In the rows, zero is written as 128.
M: several groups of rows, each row roughly a mix of its group's hidden directions:
M (107 x 11):
[[134 149 169 145 111  99 146  94  91 139 123]
 [ 92 187 131 110 129 157 138 127 142 149 133]
 [151  80 135 161 103 109  92 127 119 116 119]
 [120 100 123  93 119 125 151 134 155  78 153]
 [148 113  80 114 162 125 144 146 107 111 162]
 [140  86 156 154  92 104  95 117 132 116 119]
 [109 103 120 136 138 172 164 121  95 122  96]
 [115 158 118 145 158 120 129 129  88 159  86]
 [127 120 151 150 156 120 188 123 133 102 108]
 [ 86 129 134 127 128 123 148 175 153  98 155]
 [146 143 143 115 126  95  85 139 168 133 159]
 [126 118  81 110 130 182 122 129 104 140 109]
 [ 71 103 124 116 103 150 123 149 146 134 154]
 [188 142 117  94 158 119 135 109 131 138 140]
 [ 79 128 115 109 101 147 148 140 159 150 153]
 [146 127 155 135 135  75 148 149 158 103 145]
 [106 107 103  96 131 125 134 178 139 116 164]
 [146 148 157 136 132  88 100 137 170 123 155]
 [138 142 146 159  94 147  85 111 141 161 138]
 [133 144 164 135 124 103  81 134 162 142 157]
 [120 173 145 143 110 157 108 109 148 169 124]
 [181  83 111 131 141 121 134 139 127 110 158]
 [165  85  92 118 151 127 137 148 112 112 152]
 [134  90 108 102 141 103 151 143 126  80 141]
 [136 144 169 142 125 107  82 136 162 133 153]
 [137 128 164 141 134  75 152 141 155 105 146]
 [144 132 108 137 167  99 131 146  76 146 112]
 [180 145 135 153 144 109 126 104 104 124  94]
 [102 168 147 136 108 143 147  86 143 150 105]
 [ 96 172 133 118 123 127 172 139 160 112 141]
 [ 93 144 130  81 136 133 168 135 148 102 141]
 [154  87 125 143 142 121  95 149  98  91 132]
 [118 141 170 140 125  97 167 101 103 152 126]
 [158 165 145 107 134 118 116  91  98 144 100]
 [103 119 134  78 113 133 151 128 165  95 138]
 [161  83  91 103 144 129 111 140 126 150 150]
 [110 180 136 157 131 138 117 109 121 166 103]
 [137 101 107 113 167 101 158 147  96 106 117]
 [121 123 101 127 130 150 183 117  87 124 106]
 [130 116 133 146 168 133 179 141 154 100 110]
 [ 81 166 155 101 126 140 157 117 149 128 120]
 [103 132 140 144 139 107 195 114 119 145 117]
 [155  85 126 142 146 124  83 125  93 122 112]
 [108 126 165 160 128 148 114  79 143 144 107]
 [ 84 167 139  92 133 146 160 125 148 127 122]
 [120 124  96 115 123 184 101 116 102 150 111]
 [187 127 127 140 150 107 112 121  94 114 108]
 [119 118  91 115 118 163 149 118  78 141 106]
 [146 112  92 118 153 149 157 140 134  99 170]
 [163  80 104 128 149 119  98 148 102 117 131]
 [174  85 108 121 146 127 142 146 123 111 162]
 [ 72 155 149 139 110 146 148 110 155 135 120]
 [176  85 108 138 113 137 108 128 144 117 158]
 [147 108 136 118 125 106  91 161 164  93 146]
 [126  94 147 135  76 126  93 118 155 109 130]
 [144 150 149 130 134  94  93 135 176 138 153]
 [121 134  86 106 111 166  97 120 103 159 129]
 [161 123 141 163 146 128 106  90 107 122  89]
 [137 139 157 128 113  83  87 135 156 132 156]
 [144  79 108 115 129 109 136 144 133  79 147]
 [ 69 138 132 130 109 148 151 125 167 146 135]
 [ 74 101 127 116 106 148 121 153 146 133 159]
 [155 119 148 175 101 142  92 116 137 152 115]
 [180 153 137 138 154 107 128 106 106 121  96]
 [ 90 175 135  99 146 147 165 128 138 133 130]
 [111 116  80 115 116 172 129 117  93 132 108]
 [ 70 106 136 161 104 148 121 137 134 105 125]
 [156  74 106 120 144 130  91 135 110 145 133]
 [160 145 146 104 143 124 101  86 102 151 105]
 [131 130 175 158  95 132 104 106 144 152 106]
 [152 150  99 136 172 147 143 139  99 160 143]
 [161  89 107 130 154 128 102 110 119 168 110]
 [124 129 132 100 119 155  74 105 116 166 127]
 [123 151 131 145 130 139 135  75 135 159  85]
 [118 103  98 131 147 169 163 131 115 112  92]
 [120 132  82 107 108 155 123 115  86 158 119]
 [131 100 108 110 162 100 161 144 104  92 128]
 [135 124 135 122 113 104  72 155 161 128 155]
 [151 187 156 115 136 114 142  99 120 128 110]
 [131 114 165 142 152 107 141 147 171  91 137]
 [165 155 130 158 139 116 141  92 120 143  86]
 [148  77  92 110 145 134 111 139 135 159 146]
 [133 112  88 130 129 126 181 145 110  95 115]
 [183 113 123 121 150 111  98 127  90 117 118]
 [161  81 106 124 120 124 123 134 141  94 165]
 [115 112 133 147 166 158 181 138 135 118 107]
 [135 123 155 159 141  99 159 146 152  82 132]
 [105 184 116 130 134 170 130 125 137 154 143]
 [ 75 131 161 158 109 152 124 106 141 115 116]
 [127 110 124 123 124 118 117 175 104  76 152]
 [135 185 158 128 115 112 134 109 100 116 101]
 [169 101 107 109 156 112 117 162 116 106 152]
 [131 122 174 145 152 111 123 144 177 105 139]
 [176  92  87 134 150 107 126 129 113 115 135]
 [140 119 175 142 147 100 128 143 167  96 139]
 [ 86 149 117  88 153 119 164 142 116 109 123]
 [144  80 111 123 147 101 147 144 110  85 131]
 [141 146 116 111  94 101  75 128 124 153 149]
 [147  74 149 141 114  90 116 131 117 106 110]
 [174  70 120 145 134 115 121 136 110 118 137]
 [119 123  74 109 111 161 123 121  93 146 111]
 [ 77 166 152 135 114 129 116 119 122 145  93]
 [129 114 135 152 162 137 178 142 147  92 110]
 [147 136 145 133 125  74 124 152 162 107 157]
 [ 75 153 131  95 146 122 164 133 120 109 121]
 [108 130 115 112 113 166 110  98  89 165 117]
 [142 142 145 138 126  76 119 150 168 117 158]]

one row of each group, then the others: which group is each in?
[120 107 145 150 154 156 174 123 117 101  97] -> <33>
[ 82 137 149 157 109 147 124  94 132 144  96] -> <9>
[127 152 117 140 164 100 133 138  83 151  96] -> <64>

[112 132 111 107 120 171 108 104  95 169 122] -> <33>
[127  72  96 113 132 145 113 136 145 154 155] -> <9>
[142 100 101 108 150 154 105 151 161  95 117] -> <33>
[140 130 152 135 132  73 145 148 159 103 150] -> <33>
[130 128 177 163  94 138 108 107 149 144 114] -> <64>
[141 144 105 123 179 118 154 144  87 145 133] -> <64>
[146 147 136 160 109 134  84 112 125 175 122] -> <64>
[173  71 125 127 131  99 130 133 124 105 135] -> <64>
[112 184 133 105 104 125 168 123 145 143 134] -> <9>
[159 157 153 104 131 122 106  88  98 145 110] -> <9>
